A single turn carries every row of the set below to another of its rows. Some are shown first; where does it send the rows asked next?
Pebol: [-18  11  13  -6  -8  -6   8  13  -7  27   8  11 -20   2 -15  20  13   8
  15 -29  30  13  33  10   6 -33   7]
Sopo: [-21 -12  12 -40 -17 -21  12  11 -13  11   9   5   4 -21   4  12  -3  14
  -3   1  38  -3   7   9  33 -13   6]
deti: [-30  -8  -3   5  -1  21   3  26 -11   6  -3  12 -24   0 -12  28 -15  -8
 -10   3  42 -21   7  -5  26 -22   5]
Befer: [-20 -23  18 -20   6  -6   2  21 -17   1   8   4 -18 -11   3   7 -16  -1
  11  12  34  11   2  10  48 -26   4]
Mut: [-39 -28  17 -17  -9   2   2  17   6  14  -1  15  -3   6  -2  13   0 -17
  12 -20  -6 -16   5   4  24 -25  12]
gub: [-25 -38  20 -13   8  -8   8  17  -9  13  11  11 -15   1   5  10  -3  -3
   4  -5  55  19  22  -4  27 -21  13]
duf: [-18 -22  -9 -18   7  -3  -3  -2 -19  15  -4  30 -43  -2 -27  13 -17   2
  17  12  26  13   7   6   0 -18   5]
sula: [  0  -8  11   2 -15 -11   8   9 -14   1  10  20   1 -13   9  10  -2   1
  19   1  24 -19  20  20 -11 -13  -6]
lugel: [ -4 -18   3 -17 -22  -8  -3  20  -4  21   1   5   5 -16  15  11   0  27
  13   3  26 -16  17  16   5 -10   3]
rupe: [ -3 -22   2 -25  11   5   0   3 -11  19   8  30 -22   9  -4  14 -23 -10
  27   8  18  15  -1   0  -1 -34   3]
Voruv: [  4  -5   5 -21  -8 -18  -8   1  -1  21  -1  23 -12 -11 -15  17   5   9
 -15  -7  16 -12 -13 -19   6 -23  -3]
tere: [-15   2  14 -23   5 -26  20   5   1  -1  -4  22  -6   0 -20  27 -10  10
  29   6  19  -8  23 -15  -6  -1  -5]
Vovur: [-27 -10  10 -15  -3  -5  10  16 -39   9  -9   8 -10  -3   5  -1  -5  -1
   9  -1  44   7   7  11  39  -7  16]
Voba: [-20   4  -2 -25  12 -29  26  25 -17  25   0  20 -17  -7 -17  25  -7  -7
  25  11  30   0  14 -18   0  -6  -1]
tunu: [-16 -28  14 -24  10   3 -17   4 -11  26 -19  18 -34  -8 -13  16 -23  -3
  20   9  29  -2  10   8  11 -17  26]
tofo: [-44 -30  16 -31  -6  -7   8   6   3   5   3   9  -8   1  -2  -8   4  -5
  17 -14   2 -11   2  -9  16 -22   9]
kuz: [-30 -28  19 -20  -5   1   7  26  14  13   2  13  -5  -6  -3 -15   8  -7
  12  -5   4 -17  15 -15  16 -19   2]
gegev: [-24   7  10 -15   1  -5  15  20   8  28   5  16 -10   2  -6  12   9  22
   4 -19   8  11  40   6  16 -17   5]
Zuna: [-23  13  11 -12   4  -5  -1   1 -10  27   2  32  -2 -10 -13  13  -2  26
  16 -28  17   4  35   1  13 -22  -1]
Nasuk: [-38  -2  -9   1  17  13   5  13  -3  27  -5  32 -24  -5  -2  24 -10   0
   0  -4  34 -18  -1 -12  33 -20 -10]
mubo: [-27  -8   3  10  13  23   6  18  -4  22  -9  20 -31   4  -8  26 -26   1
   2   2  34 -23  15 -11  19 -17  -7]
rivaz: [-24 -14  -8  -1  17  20   8  10  -6  26  -9  22 -14  -7   7  22 -29   3
  -6   4  30 -23  14 -15  24 -15  -7]
romok: [ -4   5   1  -6 -10 -28  -7 -10  -5  21  -8  17 -11 -19 -17  20 -12   6
  -9  -7   5   0  -7  -7   9 -24  10]
sedu: [-24   9  13   5  -9  -2   8  15  -4  21   2  10  -4   3 -18  11   5  14
  -4 -29  22  15  35  -9  10 -23   7]
kop: [-13   9  10   1  -1  -4   2  11 -10  23   5  28 -17  -2  -3  16   5  18
   5 -24  25  15  42  11  15 -29   0]
soni: [-49 -31  22 -18  -9  -6  17   4  -3  14 -10  17  -2   1   4   3   3  -8
  21 -11   4 -16   4  -1  12 -30   3]
Lef: [-20 -13   1   6  10   9   7   8 -12  19  -3  17 -25   3  -6  29 -18 -13
  -1  -4  41 -13  -1 -25  29 -29 -17]
rilug: [-35  -1  -1  -1   4 -24  11  -4   3  13  10  14  -9 -17 -23  19 -12  15
  29  12  31 -13  20 -15  -2  -6   9]
roz: [-15  20   8  -4  15 -16  32   3   2  25 -10  13 -10  -8  -5  20 -11   4
  26  16  16  -7   7  -5   4  -8  -7]
zifam: [-29  -6   2 -25  11 -16  16  -1 -11   4   2   3  -5  -1 -22  23 -17  -7
  34  -1  19 -19   0 -21  10 -22  21]
gaf: [  2 -22  25 -15  -1 -10   5  21   6  12 -10  -2 -11 -20   4  24   4  -5
   7   1  22 -17  32  15   7  -6 -12]
vasu: [-24 -24  13 -12   6   2  12  -5  -3   4   7 -12   1  -6   6   6  -5   6
  14   6  40  15  17   5  38 -14  -1]
lafum: [ -9 -12  13   4 -12  -7  -8  24  -8   3  -6   1  -2 -13  12   6  -6   2
  25  -3  22 -14  33   9  14   3 -13]
Nuri: [  7  -3   1 -16  -4 -27  -7   8   4  22   6  13 -14 -11 -10  18  -2  -1
 -12  -4  26  -3 -14 -14  15  -7  19]
mosi: [-20 -19   2 -20   8  -4   0 -14 -25  15  -4  16 -34  -5 -19  18 -20 -29
  21  -6  21 -12   9   0   2 -22  18]
giv: [ -6  -4   8  19   1  -1   6  16   3  31  -9  16 -21 -22   9  28  -4   1
  19  11  16  -9  19   6  -1  -6 -13]
davim: [-42 -33  13 -21 -11   4   2  25   1   8  -1  21 -13   7   4   0   5  -5
  14 -21  21 -28   2  -1  16 -16  10]
bevo: [ -7  -8   3 -12  -2 -25  -6  -5  -7  19  -6  21 -12   0 -13  37   2  -7
  -5  -5  13  12 -21  -3  15 -15  -5]
naraf: [ -1  -7  -3 -18 -13 -36  -1   8  -2  17  -6  11  -6 -12 -13  26  -4  -2
  -5  -4  16  -5 -20 -12  20 -11   2]
Mopi: [-12 -28  10  -7  13   8  -5   6 -12  25  -4  25 -28  16  -4  -4  -6  -9
   7  -6  38  16  27  10   2 -21   6]

zifam goes to Mopi
gegev goes to romok
Now find these:
gaf goes to rilug
gub goes to lugel
Zuna goes to bevo
kop goes to naraf
vasu goes to sula
Befer goes to lafum
rivaz goes to soni
Mut goes to sedu

A single turn carries every row of the set below to another of its rows. Some are shown first; where does it send the rows asked next?
Zimaf: [-35 -28  -9  31 -14 -11  -4 -13  15 -25  10  19 -17  12   4 -13]
Sisar: [-23   6   4   3 -11 -16 -13  12   9 -19   7   3 -11   5   7 -19]
fegi: [ -6   8  19   9 -14 -12  -4  13   6   9  -4  11  -5  -4   5  -5]
doz: [ -3 -11  32  36  -5  -4 -15 -18   7  18  21  21   1  -4  -9  -8]
runaz: [ -1 -11  23  37   2   8 -21 -22   7  12  19  16  -1  12  -3 -11]
vub: [ -9  -8  18  31  -9   9  -9 -14  -2  20  29  13  13  12  -8  -9]
Lopu: [ -5   3  25  10  -5 -11  -9  13   7 -11   3  18  -8  -7  15 -20]
Resa: [-23  -8   6  17   0  -4   1 -27  -2  -9   9  15  34  -3   7 -18]
vada: [-44 -18   8  44 -13 -13 -16 -11   4 -19   3   8 -23  17  -1  -1]
nup: [-39  -5   0  38   1   2  -1 -11  -1  -6  -6   8  19 -11  15 -24]
dipi: [ -8  -5  30  41   3  -3   1 -11   1  15  18   6  13 -10 -10  -8]
zim: [-25 -17  16  20  -7  16 -13 -25 -13 -22  11  20 -13  13 -10 -27]
Rese: [-30   0  40  41 -10 -20  -4   0  -1  -1  10   8   0  16 -25  -9]
pelu: [-11   4   7  13  -8 -11   7  20  11 -10  -4   9 -14   6   0 -26]
feg: [ -9 -16  -4   8 -12  -8  -8  11   6 -25   9   4 -11  -4   6 -12]
Zozi: [-22 -18   6  11 -17  14  -7 -19 -12 -11  15  26 -17  15   2 -11]
fedo: [  3   3  22  19   1 -25   1   5  13  -1   1   5   0   0  -2  -1]
telak: [-29 -23   3  50 -12  -2 -19  -3  11 -14   5   4 -20  18 -16 -14]
filuz: [-32 -15  36  43 -14 -30  -2   3  10 -17   1  18  -5  -2 -14  -7]
sut: [-34  -7   4  38  -8 -12   0 -11  17   1  -8  25  26   4  15 -20]
livo: [-10 -12   1   8  -2  14  10 -23  -6  -5  21  17  -5   5  -3 -22]
tude: [-46  -6   5  34 -22 -14  -7   1   6  -2  -8  12  26  -4   3 -15]
Nirad: [-22 -12  39  41 -15  -9  -2  -9   3   0  -4  25   0  19 -29 -15]
Ditas: [-32 -17  29  42 -20 -25  -2  -7  13  -3   4  25  -3  11 -28 -15]
kuvul: [-40 -18   5  38 -15 -18   7  -8   2 -14 -19  13  17  -4  -2  -6]
vos: [-21 -14  12  17  -2  15  -6 -32 -15  -8  18  18 -13  -3  -6 -23]
zemel: [-34 -21  -7  36 -11  -7  -9 -11  10 -18  11   6 -28  12 -15 -19]
kag: [-36   4   1  19  -2  -3  -4 -26  -1   1  -5  13  19   0  17 -13]

Resa goes to feg
zemel goes to Ditas
fegi goes to kag
Now find these:
telak goes to Nirad
vada goes to Rese
nup goes to pelu
Zimaf goes to filuz

A single turn carries every row of the set below to another of its rows. Some are shown first; where does it send the rows asked next?
rori: [ 37  20   9  32  18  24  12  19 -12 -15  17  -7 -15  15  -3  14  18]
Bola: [21  6 20 22 55 13 -4 23 13 10 30 -1 -4 25 24  1 11]
bugi: [19 -1 16 31 26 16  1 35  4 -7 25 13 -4 12 30 17 23]
duvan: [ 15  12  12  10  24  14  -2  11   5   0  43 -23  -6  14  -9 -13  17]
liri: [ 14  10   1 -18  16  11   6  21 -20 -15  13  11   9  35  18  -5  -9]
vap: [ 28  17   1  26  32  22   7   9  18  -2  21   1 -32  18  23  -5  17]
Vosu: [ 12  11   2 -23  15  13   3  21 -15 -19  17   4   4  40  21  -8  -2]
zoge: [ 26   9  19   3  27  31  -9  34   4  -2  27 -22 -16  19  21   6  29]
fuz: [ 13  13   0 -17  16   9  11  21 -18 -17  13  16   7  36  18  -3  -6]
vuven: [ 21  19   8  13  11  18  14  17  -5   0  32 -11  -5   2 -16   1  20]
ton: [ 22 -15  13  23  14   3 -10  28 -11 -19  24 -20  -6  12   5   4  -5]
did: [ 31   5   8  27  33  -4  10  15  -8   2  19  -8  -4  12  -2   2 -19]
Kame: [ 11  14  -1 -17  24   4   6  14 -10 -13  19  11   6  43  23 -11  -8]
Dizol: [ 11   9  -1 -14  21   5   1  15 -12 -14  20  10   7  40  26 -12 -11]
vit: [ 31   9  14  15  33  37  13  29  -2  -5   4   0 -21  11  -1   9  17]
gufo: [ 16  10  10  10  39  25  -9  35  13 -20  22  -2  -5  -2  18  22  17]
Buv: [11 13  3 28 15  2  6  5 10 -2 46 -4 -5  9  3 -8 17]
seto: [ 34  15  15  21  38  25  -4  14  -5 -10  26 -27 -16  29  -5  -2  13]
fuv: [ 30   4  10   9  28   5  -6  18  -6  -2  25 -34 -12  19  -1  -7 -11]
nolof: [ 19  -9  14  32  28  27   1  28   4 -20  13  11 -17  13  15  10  19]
tevo: [ 13  18  -4 -19  12   8   8  15 -11 -17  19   9   0  39  27  -9  -2]
giko: [ 21  -2  15  30  54  21   1  15  14  -3  18   6 -15  22  12  -3   6]
rad: [ 36  14   2  19   6   4  13  21 -13  -5  15 -14 -15   3   1   8  -5]
zupa: [ 11  14  -4 -17  27   4   4  16 -11  -9  19  11  11  39  24  -8  -8]
Nalur: [30 14 21 11 37 30 12 39 -7  7 12  2 -4 10  6 18 19]
Deva: [  8   6  -4 -14  16   5   0  22 -13 -20  19  13  11  36  29  -3  -1]
madig: [ 23  28   5   4  38  27   2  29  13  -9  18  -5 -11  -4  13  20  16]
tafi: [  9  -4  15  21  13  15   0  24  -5 -14  37  -7   4   5 -10   3  21]
kupe: [ 11   4  14  27  34   6   9  13   0   1  36   3   9   9 -13  -3   8]
rif: [ 12   9  -2 -11  13   6   4  18 -16 -18  17  16   9  35  27  -6  -8]
Kozik: [18 16  9 14 54 19 -3 28 16 -8 22  5 -1  1 13 19  8]
varo: [ 13  11  -1 -21  11  11   1  20 -17 -18  18   4   4  37  24  -9  -5]
zovi: [ 30  16   4  39  20  13  -2   7   4 -17  33 -13 -22  24  17   0  18]
Kab: [ 27   5  -1  29   6  -7  -1  12   1 -11  31 -16 -17  12  20  -2  -4]
pefug: [  8   6   0 -12  16   5   4  19 -12 -21  19  16   7  39  27  -6  -4]
Lel: [ 31  29   5  17  28  17   9  18  13  12  28  -4 -21  16  30   3  22]
toka: [ 12  11  -2 -25  19  10   0  22 -14 -15  18   1   9  38  23  -7  -1]
Pigeg: [32 15 12 41 45 12  9  8 -2 -5 24  0 -8 25 -2  4  3]
vud: [ 12  18  -9 -18  13   5   5  16 -10 -14  20   9   5  35  30  -7   0]
Leli: [ 19  21   7   3  48  24 -11  26  21  -9  27 -15 -11   5  18  10  14]
Vudub: [ 24  -5  18  38  30  19  -9  21  -7 -25  27 -10  -6  24   3  10  15]
gem: [ 27   5  13   9  32  36  -6  21  10  -9  18 -19 -30  22  12  -5  22]
genaf: [ 18  22   1  16  41  15  -4  22  23 -11  27   1 -11   0  27  15  14]
Kiko: [ 15  19  -5 -18  14   8   7  15 -13 -12  18   9   3  37  26 -11  -8]
buk: [ 13  15  -4 -19  17   9  10  23 -18 -13  13  13  11  32  21  -1  -3]

zovi goes to rori
rad goes to did
Nalur goes to Bola
Now find these:
vap goes to vit
gufo goes to genaf
vuven goes to kupe
liri goes to Dizol
Vosu goes to pefug
toka goes to Deva

A single turn carries every row of the set below to another of its rows. Some are shown first; where does it send the rows asked next?
mur: [ -2  -8  23  -7  -8  -5  20  -3   2  19  -4  19  -5  11  18  18   9 -29
   2]
patum: [ 16 -24   6  10   7   7  15 -15  16   3 -12  16   3   3  -3 -11 -12  -5
   8]
muz: [ -2   5  18 -11 -15  10  -9 -17  25  -2   0   7  12  10  12  10  15  -6
  13]
lir: [  4 -19  21   5 -10  19  -2 -13  24  -2  -8   8  10  11   3   7  -9   5
   4]
Tukan: [ 17   2  13   7 -11  16  -3 -20  32  -3   1   7   4   0   3  -4   6   5
  -7]
Vesan: [ -1  -6  13 -17  -5   6  12 -15   5  11  -3  21  20  10   7  13  22 -19
  24]
Zolur: [  6  31   2   3  16   0  -3   3  -7   3 -25   1  20   8  -4 -21   7 -27
 -19]
sigi: [ -1   0  24 -19  -8   1  -3  -2   4   8   3  -6  15 -11  17  13  28  -9
   7]
Lamop: [  9  17   9  10   7   7   2   4 -23  -1 -30   3  17   4  -1 -11   3 -23
 -33]
kis: [ -8  11  12 -21  -5   0   5 -14   9   6   8  10  12   9  24  17  24 -15
   4]
nofu: [  3 -26  12   5  10  11  17  -8  14  10  -4  13   7  13   2   3 -19   2
  -7]
kepo: [  3  20   5   5  18   0 -15   6 -12   7 -25   5  21   9  -2 -16  -2 -32
 -18]
gir: [  5  13   6  10   5  13  -5   4 -21   6 -32   6  19   7  -9  -9   7 -18
 -32]
zezek: [  6  21  -1   5  13   9  -1   5 -15  13 -27   9  24   9 -16 -14  13 -24
 -23]
Pab: [  5  21   4   6   7   8 -12  -3 -16  -2 -31  -2  17   2   2 -14  -1 -24
 -26]
kedu: [  1 -17  20   4   4  -4  18  -1  17  17  -8  16  -9  17   9   5 -15 -21
   3]
gemu: [ 12  16   3   8  10  13  -4  -1 -20   5 -29   3  21  -1  -5 -12   0 -23
 -30]
zat: [  8  -5  24  -4  -2  14  -7   0  25   9   6 -11  14  -8   4   4   6   9
  -6]
ruki: [ -1   3  17  -2  -6  12  -5 -13  29  -1   6   1   6  11  15   9  -1   8
 -14]
Kimuv: [  5   2  21   5  -3   6   7  -3  36  19   6  10  -5  16   4   5  -8 -10
  -8]
ditam: [  3  16  10   5  10   1 -17   6 -22   3 -28   4  19   5   3  -9   0 -31
 -24]
pib: [  5 -31  15  -2   1  14  19 -11   5  11 -10  23  16  11  -2   9  -3  -9
  13]
Sare: [  8 -27  17  -2  15   6  10   4  14  15  -5  -1  14  -4  -3  -5 -10   1
   7]
tor: [ 17  -9  25   0 -13  18  -8  -3  19  -6  12   8  -1  18   2  -4  12   2
 -12]
fevel: [  4  22   6   7  10  -1  -7   4 -13  -6 -32  -2  14   8   3 -18  -2 -24
 -23]
rop: [  4  28  -1   1  13   4 -11  -2 -14   3 -28  -1  20   3   0 -17   4 -29
 -18]
geke: [ 10 -19  13 -15   5  -3  14   0  -4   4   2  21   4  21   4  -8  18 -26
  19]
mesop: [ -4 -11   7 -16   3 -10  22  -4  -8   5 -12  27  -1  10   7   3   6 -15
  21]
vini: [  7   8  18  -2 -14  15   2  -7  24   2   4  13   2   5  -2   6   4  17
 -12]
riten: [ -1 -22  17 -17  10  -6  14   3  -8  14  -8   4  14  -6  10   4  11 -17
  19]
Som: [  8  18  11   8   9   9 -14   6 -20  10 -22   7  24   3  -3  -6   6 -27
 -33]
bome: [  6 -14   8   0  10   6  19  -3  16   9  -7  23   1  12 -11  -6 -16   7
   5]
sapak: [  9  10  12 -10 -18   4   2 -23   9  -1   0  13   6  -5  17  10  33 -15
   6]
tefiv: [  3  12  25  -5 -14   5   9  -5  21  19   8  12  -2  10  13  19  17 -19
  -9]
Zegag: [ 19 -27  15   1   7  13  12   2  10   6   5  19   3  21  -9 -12  -1  -6
   1]
Tif: [ 10  22  -2   3  16   8  -2  -2 -18  10 -26   5  25   2  -7 -15   6 -30
 -21]
libo: [  8  22   6   6  18   7 -12   5 -10  13 -20   7  26   7  -8 -13   2 -27
 -26]
lud: [  0  26  -1   2  13   1 -12   4  -9   5 -31   2  19  12  -7 -19   9 -26
 -14]
Zod: [ -1  18   5   7   4   4 -16   4 -16  -4 -36   0  13   9   0 -14   4 -20
 -24]
zuled: [ 11  25   5   5  14   8   6   3 -16   8 -24   7  24   5  -8 -13  11 -25
 -29]
Roboz: [ -4  12  16 -19 -20  -1   4  -9   0  -2  -1  17   0   3  16  15  26  -4
   3]
moni: [  7   0  21 -16 -15   1  -6  -5   4  -7   9  11   1  16  16   0  31 -17
   6]
sukuf: [  8 -17   5  -7  -1  -4  22 -17  -8   4 -13  24   5  -1  11   2  15 -25
  19]
Tepog: [ -4 -18   6 -13  11  -2  26 -10  -6  15  -3  23  13  12  12  10   7 -21
  10]

riten goes to Sare
gir goes to Zod
Now find these:
Pab goes to rop
kedu goes to Kimuv
lir goes to muz
fevel goes to Zolur
Roboz goes to mesop
Som goes to ditam
sapak goes to sukuf
tor goes to moni
kis goes to Tepog

